In the data rows, 128 means zero.
Here are some points:
[ 91 119  93  91 124 154 145 161 183  93 106 186 161 102  59 126 117]
[149 136 107 127 165  83 176 182 102 162  62 155 194  39 144  91 105]
[120 125  44  85  85  91 177  99  85 141  85 116  89 118 211 116 181]
[107 150 140 148 139 150 132 114 141 144 185 171  82 111 109 148 114]
[154 138 104 125  88 165 159  89 162 137 196 199 110 110 100  52 115]
[ 93 109 103 116 152 160 155 185 135 134  61 130  94  71 179 136 152]
[ 83 127 176 100 162  77 143  88  89 192  91  64 145 134 158 148 102]
[128 117 100 163 129 174 104 149  94 143 152 148  74 148  85 145 183]
[130 150 158 185 143 102 127  87 107 182 160  87 106 220 151 150 156]
[164 121 155 125 150 148 135 153 153 113 158 177 100 131  86 148 119]
[169  73 214 194 167  94 101 144 111 129 165 131  80 193 123 169 146]
[144 173 241 173 151  83 137 125 119 175 159 138 115 179 104 171 129]
[ 89 123  68  65 123 139 173 169 150  76  88 133 175  61 150 130 128]
[114 150 154 131 147 133 127 108  88 130  91 149 115 138 151 130 140]
[144 122 129 155 139 163 118 124  91 125 207 142 101 155 120 149 135]
[150  91  65  86 180 215 134 178 133 112  51 146 162  39 129  65 108]
[ 78 119 125 142 154 136 104 153  88 171 186 155  82 118 113 116 137]
[ 91 168  94 163 121 110 112 126 144 142 123 155  69  72 131 118 142]
[ 89 145 138  68 136 130 164 103 178  90 100 128 183 138  97  99 136]
[ 74 140 105 156  93 116 135 134 117 160  61 126 205  92 157  34 132]
[105 128 138 130  87 127 111 127 131 106 145 118 151 205 142 144 139]
[175 118 145  85 149 102 122 129 172  55 160 122 200 133 114 135 112]
[120 141 149 187 192 132 121 176 136 118 105 140 147  59 131  95  95]
[156 121 103 157 112 134 138 130  87 150 169 173 120 158 130 136  96]
[113 144 110 105 102 152 136 100 154  73 178 109 119 184  53 178  95]
[162 133 182 149  97 100 105  77 129 138 130 170  95 131 125 111 123]
[ 94 139  77  89  67 139 125  75 105 140  69  85 104  96 164 101 121]
[102 127 225 150 125  87 116 111 112 144 160  61  97 173 101 158  98]
[111  73 182 119 137 134 127 213 208 105 144 146 113 120  60 133  91]
[104 147 105  85 108 167 171  84 148 104 153 144 118 149 114 166 139]
[124  94 158 113 108 108 102 110 153  76 133 105 166 170 126 121 136]
[131 103 140 125 109 144 159 149 185  68 153 172 168 168  29 135 108]
[ 90 101 170 110  80  99 110 168 109 150 106  58 104  76 131 118  66]
[113 111 189 115 128  84 102 100 104 209 166 127 107 122 115  95  90]
[132 152 240 159 146 108 112 135 122 153 181 174 131 148 136 174 115]
[152 174  69 150 100 166 130  55 117  97 113 111 108 143 155 163 216]
[127 115 161 128 135  74 105  95 118 103 105  87 142 168  97 174 113]
[107 145 156 138 130 150  66 157 112 126 120 166  76 153 133 102 130]
[169 132  92 155 134  99 153 134 122  99 113 152 154 115 117 137 156]
[132 140 157 121 179 147 136 128 133 181 187 117  90 111 114 123 142]
[123 106  39 145  88 145 151 170 125  91 119  69 178  94 121  69 110]
[114 151 113 115 147 163 159 138 103 214  76 158  85  76 155 119 119]
[170 101 175 152 100  69  91 144 141 137 104 106 159 115 105  98 115]
[151 128 125 123  84  94 104 136 151 152 105 124 139  85 125  69 103]
[101 127 100 163 141  77  69  82 142 140 143 119 114 168 175  92 144]
[129  74 108 140 121 124 156 134 128  94 153 110 162 168  98  91 122]
[148 162 156 165 103 112 113  97 117 124 112 124  92 134 166 133 157]
[131 146 204 122 128  97 113 129 111 204 129 136 101 166 137 160 119]
[170 130 147 158 144 147 115 158  63 147 139 147 124 154 133 148 160]
[172 189 165 200 143  97 168  62  88 122 160 118 100 185 133 184 131]
[ 78 113  98  97 160 127 161 178 182  90  81 103 249  33 142  29  60]
[150  89  90 115 143 109 165 148  88 123  91 145 139  98 157 120 127]
[147  81  88 142 105 138 109 121 113  88 110 112 161  72 101  97  99]
[ 98 114 125 139 153 132  96 141  66 164  99 120  88  87 169 112 100]
[137 135 154 149 116 123 138 116 138 136 115 114 173 162 142 134 121]
[ 95  87 164 107 119 125 120 159  74 112 145 107 109  82 108 115 107]
[114 155 234 126 115  94 119  83 108 165  94  81 107 158 163 132  59]
[144 133 132 124 127 136 135 161 139 176 169 122 140 151 133 120 128]
[124 125 119  90 129  99 133 162 151 153 116 130  99 126 141 126 122]
[139  71  56  61 156 155 172 185 125 137 166 158 124  50 104 124 114]
[150 120 130 190 128 138 107 176 134 127 151 147 111 167  88 140 139]
[131 145  95 118 160 174 134 114 100 144 146 151 110 116 114 100 154]
[124  85 121 169 106 118 131 162 170 110 188 148 147 174  93 103 111]
[ 95 107  99  79  73 159 150 155 161 107  32 103 157  40 171  51  58]
[152 107 126 141 142 163 141 141 124 137 122 148 118  99 144 121 147]
[128 117 137 105 113 136 184 101 148 114 117 119  91 166 113 200 154]
[128 151 181 118 104 138 106 102  81 185 162  86 120 174 123 159 137]
[145  96 165 132 140  96  74 153  98 126  97  95  96 120 125 111  95]
[104 147  62 119 134 112 114 141 112 132  77  58 194 100 188  84 142]
[113  96 143 117 138 157 124 125 129 134 124 133  84 117 153 125 120]
[111 120 197 133 154  82 129 139 146 169 172  68 119 176 120 147  97]
[ 98 119 116 123 166 130 140 186 113 172  59 136 144  84 173  74  93]
[103 107 104  54 125 163 130 133  83 123  32 164 104  76 181 105 122]
[134 109  88  86 146 131 143 133 108 126 142 116 117 122 129 105 141]
[127 121 152 169 129 112 152 148 143 122 163 154 144 189 105 137 198]
[ 87 155 127 132 121 118 134 137 128  88 124 108 189 140 108 128 145]
[ 91 114 159  67 101  74 146 123 171 106  73  75 174 183 159 118 119]
Then 24 other points, each followed by its number:
[122 151  90 168  90 120 118 134 159 119  93 125 163  55 131  96 128] 0
[112 109  89 118 102 129 128 143 106  88 158 118  84 157 122 111 145] 1
[161 107 134 145 155 165  99 107  66 180 194 171  51 161 106 206 149] 2
[138 141 130 135 116 127 117 149 149 119 137 138 141 131  86 120 146] 3
[172 144  85 134 176 105 125 161 125 104  96 134 139 111 149 125 186] 4
[115 148 184 129 130 133 128 142 135 123 159 138 120 166 124 176 117] 5
[135 132 136 174 105 116 114 173 150  49 142 153 151 154  89 146 163] 6
[117  76 223 132 140 161 117 165 201 190 155 164 104 107  95 120  70] 7
[129 157 112 152 126  84 155  94 118 164 140 138  76 131 161 123 175] 8
[133 127  88 148 117  73 153 107 120 135 157 122 140 135 153 123 168] 9
[115 102 131  94 104 132 119 170 155  80  51  84 205  83 114  75  68] 10
[143 116 154 142 168 149 126 176 176 104  73 175 142  98 121  98  68] 11
[187 137 206 161 136 153 118  73 125 135 166 123 111 157 106 133 138] 12
[192 124 139 163 158 154 127 164 110 146 141 129 136 158 120 162 115] 13
[213  94 172 130 127 191 113 110 152 101 163 147  90 141  76 168  86] 14
[172 168 120 197  89  83 134  45 131 145 255 131  80 194 108 148 193] 15
[142 116 175 176 115 150 132 103  96 148 126 179  86 122 111 161 145] 16
[170 152 206 179  75 158 101 137 148  77 185 156  87 178  68 153 134] 17
[ 68 122 191 104 114 114 116 111 128 135 157 116  85 162  93 147  85] 18
[ 81 140 155 124 120  59 145 137 167 116 115  47 160 186 112 157  82] 19
[182 173 165 182 107 101 129 107 100 125 176 160 121 148  95 135 144] 20
[125 128 119 155 158  79 115 102 118 143 117 134 147 127 120 136 176] 21
[143 198  61 152 121 136 113  34  67 121 110 153 155  90 179 122 163] 22
[126 111  63 108 149  89 144 183 134 121  99  83 159  93 190 141 143] 23
Which of these numbered points is nearest to each point below, looking only along the 5 directions in which the first points spread most? Its number follows each.
[152 137 164 185 145  98 114  93 109  97 189 110 111 229 123 174 166] > 15
[130 143 105 162 141  83 151 102 113 118 117  82 171 187 110 171 120] > 9
[116  82 198 128 159  83 108 199 201 144 112 143  73 141 132 132 100] > 7
[ 64 127 126  97 142 132 112 185 160 132  62 110 206  70 123   8  57] > 10
[101  97 170  89  65  81 111  89 175  83  92  56 192 169  86 124  37] > 19
[123 157  28 102 113 135 185 110 129 147 136 127 100 135 180 139 199] > 22
[134 161  97 116  92 166 181 114 117 132 135 163 137 147  95 149 147] > 1
[169 137 160 166 136 109 111  47 122 136 160  87 111 204 135 174 125] > 12
[151  87  82  94 179 114 147 139 100 150  42  57 140 106 170 179 116] > 23
[105 109 108  93 175 182 189 218 165 136  88 142 149  56 119 113  91] > 11
[155 145 185 187 144 156 104 145 143 147 144 154 107 101  91 126 121] > 13
[150 136 166 106 141 152 149 138 114 101 168 158  94 169  92 180 100] > 14
[175 173 165 170 122 147 130 122 177 113 165 126 118 117 124 147 165] > 13
[133 112 143 156 115 139 124 116 142  74 195 108 118 220  87 203 138] > 17
[ 70  86 134 119 189 156 130 192  92 154  95 172 130  82 129 132  95] > 11
[143  85 168 140 157 168 130 117 124 113 198 128 103 158  97 168 125] > 14
[160 131  59  85 148 168 141  56 106 119 186 148 138 127 125 117 128] > 1
[146 106 115 120 123  89 172 138 173  96 147 113 158 132 128 113 107] > 3
[ 94 114 163  61 145 102 104 131 135 114 129 116  91 187 134 179  71] > 18
[132 157 148 123 122 128 147  72  81 201 126 153  66 132 181 128 178] > 8
[136 146 159 153 149 135 112 162 163 116 132 118 136 130 128 134 120] > 3
[145 153  39 123 151 115 166 102 103 134 114 117 141 153 186 148 134] > 22
[ 90  93 175 109 157 128 135  95 105 124 161  99 115 157  73 194  85] > 18
[173 142 147 144 112 142 116  87 160 103 196 165 127 127  88 164 147] > 17
[ 90 116  97 100  79 129 172 127 111 127 195 158 134 143 107 122 150] > 1
[155 107  95 104 196 132 126 116  92 187 129 159  97  85 137 133  97] > 16
Now 24 new points, numbered from 0 again:
[119 127  83 144 154 147 148 139  73 130 127 152  99 126 132 149 146] 0
[141  82 184 137 123 127  98 114 149  94 131 152 150 113 140 116  91] 1
[169 174  75 128 160  66 146 101  34 115 162  75 112 205 150 165 170] 2
[178 169  90 101  92 146 166  82  71 150 162 144 113 147 156 171 135] 3
[123 127  67  85 122 141 166 186 151  97 108 111 161  67 184 103 154] 4
[ 73 159 195 147 107  84 119 139 110 169  86 151 105 122 138 147 154] 5
[154  96 154 144 198 176 107 138 117 129 201 152  39 113 100 205  98] 6
[154 156 210 173 113  92  77 110 104 119 139 151  87 155 115 184 107] 7
[187 174 107 148  96 142 165  89  76 135 174 186 130 153 124 192 203] 8
[170 155  95 155 111 116 125 110  98 161 157 146 105 116 146 169 141] 9
[149 116 132 185 128 133 104 130 146 121 192 147 142 113  98 129 102] 10
[117 140 203  99 109 104 142 130 147 115 113 104 134 215 136 152 138] 11
[121 132  90 162  80 100 117 109 193  53 122 101 149 185  77 146 174] 12
[ 98 149  98 112 126 162 119  66  98 140 124 127 164 110 165 127 158] 13
[120 137 144 158 123 172 120 184 112 129  93 149  91  78 114 146  45] 14
[114  82 128 134  84 127  90 159 196 112 168 120 133 121 107  71 114] 15
[111  80 132 141 159 169 105 193 133 141 104  84 124  82 122 164 163] 16
[120 116 108  77  71  83 132 144 114 110 128 152 111 179 101 133 170] 17
[ 87  88  98 105 207 144  72 135 110 185 108  78 137  86 144 101 106] 18
[194 134 109 187 105 126 150  97 144 129 210 152 154 184 146 141 177] 19
[167 193  64 176 159 146 164 130  86 101 110 109 154 148 189 202 159] 20
[172 121 155 130 129  63 104 115 116 135 126  66 123 136  84 129 117] 21
[116 131  70 128  86 102 122 129 168 146 138 130 155 103 104  58 140] 22
[110 125  75 105 148 156 121 161 147 151  17 172 150   6 165  64 155] 23
The same question for these:
[124 131 122 135 161 138 117  71  78 210 194 108 109 155 142 136 185] > 9
[152 116 148 166 121  62 149 163  81 157 158 116 149 153 142 150 122] > 21
[165 131 137 156  75 125 141 101  97 100 188 192 101 146 126 172 133] > 8
[165 117 132 121 175  99 143 141 105 141  35 119 161  63 181 124  57] > 18
[134 178 155  94 100 137 128  52  85 122 147 135  78 148 129 165 148] > 3
[ 96 142 127 128 121 130 150 143 157 115 179 136 122 133 141 163 161] > 17
[122 116 191 162  85 114  95 186 186 133 111 127 152 119 138  95  99] > 1
[140 140 147 168 161 120 122  56  96 170 158 114 106 184 132 181 182] > 2
[113 130 117  88 119 175 157 121 168  82 109 156 132 180  89 140 164] > 17
[129 158 136 217 108 116  83 118 151  75 130 103 162 146 116 150 174] > 19
[172  88 132 122 175 133 114 166 129 118  73 158 123  30 130  98 102] > 14
[190  93 127 171 128 150  91 139 139 125 154 178 130  89  64 106 120] > 10
[157 152  77 135  89 130 134 137  81  79 159 105 111 156 120 120 171] > 20
[157 126 135 159 148 125 136 105 109  88 188 158 117 171 121 155 133] > 19
[138 158 123 143 156 165 163 122 141 119 166 153  80 169 134 187 163] > 8
[124 130  78  76 136 125 173  92 132 130  45 120 153  51 118 149  85] > 4
[111 125  91 119 112 145 122 124 130 193 154 172 110 107 156 121 188] > 0
[165 102 217 177 105  98  98 124 114 152 226 133  89 191  86 153 110] > 7
[122 117 211  78 101 127 117 150 148 127 114  96 112 106  95 103  60] > 1
[122 107 119 160 108 167 118 136 108 157 137 153  95 153 151 152 221] > 9
[121 117 143 116 141 127 140 151 118 154 107 173 133 108 154 106  92] > 16
[169 122 120 123 201 143 124 108 142 144  99 144 106  92 111  93 123] > 16
[127  87 114  91 136 145 144 101 106 139 115 124 116 132 129  77  86] > 16
[116 126  96 113 143 127 183  81 152 156 119 126 140 135 180 101 188] > 13
[167 118  96 181 152 117 163 135 120  77 102 162 156  80 123 142 137] > 22
[136 139 136 110  99 134 150 173 196  74 151  78 163 110  89 118 128] > 15
